In the data rows, 128 means zero.
Here are some numbered points:
[111 163 135 137 164 138 118  76  88 137 124 165 122 176  97 163 141] 0
[135 104  76 150 129 127 147 155 196  74  75 112 107  82 121 133 107] 1
[129 143 155 124 146 127 121 138 108 143 144 134 156  60 109 121 153] 2
[148 101 128 120 110 134 148 148 136  85 156 112 137 164  94 135  85] 3
[110 130 140 134 147 124 150 133 122 130 143 126  90 121 115 127 133] 4
[141 120 114 111 112 147 125 130 173 116 118 141 173 136 184 131 104] 5
[154 102 134 130 101 156 145 125 125  82 135 105 138 176  99 126  90] 6
[148 153  78 146 129 135 131 102 151 131 125 162 142 126 184 156  96] 7
[152 126 111 129 113 141 120 111 140 135 123 121 144 144 148 116 131] 8
[ 96 147 101 127 130 116 113 142 139 146 135 129 117  99 150 105 123] 9
[138 110  92 119  87 198  89  97 124 166 104 113 179 183  96 129 124] 10
[111 147 166 131 137 163 126  99  72 188  91 125 101 160  98 161 131] 11
[114 113  69 124 126 131 114 151 178  92  84 100 120  79 130 117 118] 12
[153 131 132 109 143 119 159 163 103 130 159 145 130 118  85 112 153] 13
[117 142 148 126 139 149 132 105  90 176 116 137 109 150 114 146 140] 14
[131 125  96 120 114 159 105 117 127 134 114 134 122 132 138 122 108] 15
Which two points above are nearest to each new point by angle? Their numbers follow each, smallest number first.
[135  91 143 110  97 117 166 164 141 114 152 128 117 140 122 133 115] 3 6
[123 144 119 119 135 128 121 135 119 135 119 142 123 112 130 127 129] 2 9
[112 148 118 140 132 140 124 116 113 130 133 148 115 161 113 156 115] 0 14
[128 121 165 117 116 160 108 128 103 144  89  97 129 119  96 137 122] 11 14
[133 119 117 125 120 127 123 131 130 125 133 127 137 129 133 118 137] 5 8
[134 123 158 111 122 120 143 130 101 112 142 127 131 153 105 138 168] 0 13
[132 107 143 120 111 113 145 146 132 115 147 123 125 130 126 123 118] 3 6
[168 130 128  82 154 118 161 168 115 128 147 140 126  96 111 126 158] 2 13
[143 130 147 102 128  86 140 134 117 108 115 129 143 149 137 145 165] 0 13
[124 129 161 126 122 133 148 124 114 149 154 158 152 115 173 130 140] 2 5
[ 99 162  78 131 131 114 111 136 137 147 132 138 120  97 158 110 117] 7 9
[102 124 150 134 153 114 147 139 116 134 147 130  79 122  97 124 131] 4 13
[ 99 110 169 186 148 146  78 101 166 154  95  60  70 138 156 119 107] 4 11
[ 72 186  33 126 128  90 107 136 151 171 143 147 101  75 190  96 113] 7 9
[128  92 153 106  94 108 147 154 130 121 146 115 124 127 124 122 121] 3 6
